In the rows, zero is written as 128.
The same turns and mirrors carry the whole set onto itself and the rows of a family onto each other. Which other rows belong to the same family as each row named below? List them in the order they appear above.
These 36 rows form 6 families of 6 rows each.
Q132: [125 145 151 116 169 142 126 141]
Q47: [129 142 155 116 128 156  77 123]
Q136: [119 140 128 112 115 140  84 113]
Q470: [144 132 132 141 155 147 117 132]
Q2: [132 133 142 135 166 154 111 138]
Q783: [144 140 134 125 147 129 136 132]
Q892: [159 129 163  98 139 120 105 125]
Q448: [127 141 121 118 146 123 137 128]
Q440: [109 108 141  97 147 105 108 119]
Q83: [140 140 147 122 118 149  81 119]
Q406: [135 131 117 138 147 137 121 126]
Q78: [146 105 153 113 139 108 112 122]
Q425: [142 107 169 111 153 117 106 129]
Q526: [116 132 110 130 151 136 119 125]
Q217: [135 140 133 119 112 140  86 114]
Q904: [128 105 138 106 139 101 113 118]
Q523: [113 144 148 109 131 154  76 122]
Q391: [106 109 156  95 159 115 104 125]
Q5: [142 133 173  91 153 130  98 131]
Q239: [109 133 142  76 146 115 102 120]
Q41: [138 125 124 111 122 128  95  96]
Q847: [112 135 134 127 170 152 109 134]
Q859: [127 130 132  85 130 105 110 113]
Q335: [104 135 118 123 163 143 113 129]
Q302: [121 131 162 102 155 154  79 113]
Q696: [157 124 144 119 128 139  91 104]
Q388: [142 142 149 125 157 137 131 139]
Q735: [117 134 164  79 158 127  96 127]
Q52: [149 128 164 114 144 152  84 112]
Q713: [103 130 139  94 150 144  82 104]
Q320: [151 128 141  96 127 107 111 116]
Q213: [108 145 140 110 167 138 126 137]
Q195: [112 128 121  99 133 131  90  95]
Q328: [107 142 134 107 125 147  80 117]
Q267: [123 109 171 102 163 122 102 131]
Q131: [110 143 124 109 157 126 132 131]

Same family as Q267: Q440, Q78, Q425, Q904, Q391
Same family as Q136: Q47, Q83, Q217, Q523, Q328
Same family as Q2: Q470, Q406, Q526, Q847, Q335

The same turns and mirrors carry the whole set onto itself and the rows of a family onto each other. Which other rows belong to the same family as each row named below? List them in the order they appear above.
These 32 rows form 4 families of 8 rows each.
Q43: [132 125 111  94 154 117 124 139 150 145 168 118 125]
Q344: [132 113 107 108 145 113 121 140 159 135 169 120 129]
Q67: [130 104 121 111 117 139 126 139 150 112 166 118 147]
Q750: [152 126 143 121 142 119  89 119 143 151 133 131 156]
Q11: [123 118 135 142 110 143 146 114 117 158 128 131 153]
Q464: [123 119 138 134 137 128 145 111 126 181 125 133 124]
Q582: [115 128 115  94 136 124 163 130 135 147 150 120 112]
Q853: [145 122 127  93 138 115 103 133 156 117 155 123 131]
Q888: [117 119 106 108 135 111 158 131 145 146 153 125 112]
Q3: [119 117 128  96 112 151 154 133 130 120 152 117 134]
Q617: [114 111 120 110 108 137 163 130 137 122 150 122 129]
Q268: [141 121 122 141 147 118 104 123 139 171 148 130 153]
Q445: [135 117 140  94 108 139 128 128 141 102 142 121 138]
Q446: [127 132 147 121 119 127 146 106 120 158 107 137 137]
Q737: [140 110 138 100 125 127 112 140 137 101 151 109 146]
Q549: [142 105 148 136 131 146  99 122 138 152 144 126 158]
Q616: [125 126 121 140 138 116 141 115 125 182 132 134 135]
Q198: [140 121 122  99 154  97 112 140 144 130 152 113 123]
Q22: [122 128 130  93 114 123 160 120 134 125 129 127 112]
Q650: [122 116 139 100 110 129 155 129 121 111 131 114 129]
Q787: [146 115 152 129 125 134  99 133 132 135 125 118 165]
Q951: [139 137 134 120 149 104 121 112 136 174 119 136 131]
Q622: [146 126 136 126 154 103  99 133 139 163 127 121 143]
Q588: [140 121 156 123 111 144 115 113 127 134 119 131 162]
Q477: [127 108 153 137 114 154 137 114 122 155 126 129 146]
Q580: [133 132 118  92 145  99 134 126 149 141 142 128 106]
Q283: [140 116 134 135 156 120 107 121 142 178 142 130 136]
Q758: [135 114 125  96 131 143 117 141 146 118 170 114 147]
Q749: [128 121 153 129 110 136 142 122 116 143 106 122 148]
Q797: [138 111 136 142 120 145 109 123 130 148 144 128 171]
Q742: [128 132 137 126 140 106 141 123 123 171 107 125 126]
Q175: [122 127 123  99 139  99 156 129 128 138 133 117 107]

Same family as Q22: Q750, Q853, Q445, Q446, Q951, Q588, Q580
Same family as Q344: Q67, Q11, Q888, Q617, Q268, Q616, Q797
Same family as Q549: Q43, Q464, Q582, Q3, Q477, Q283, Q758

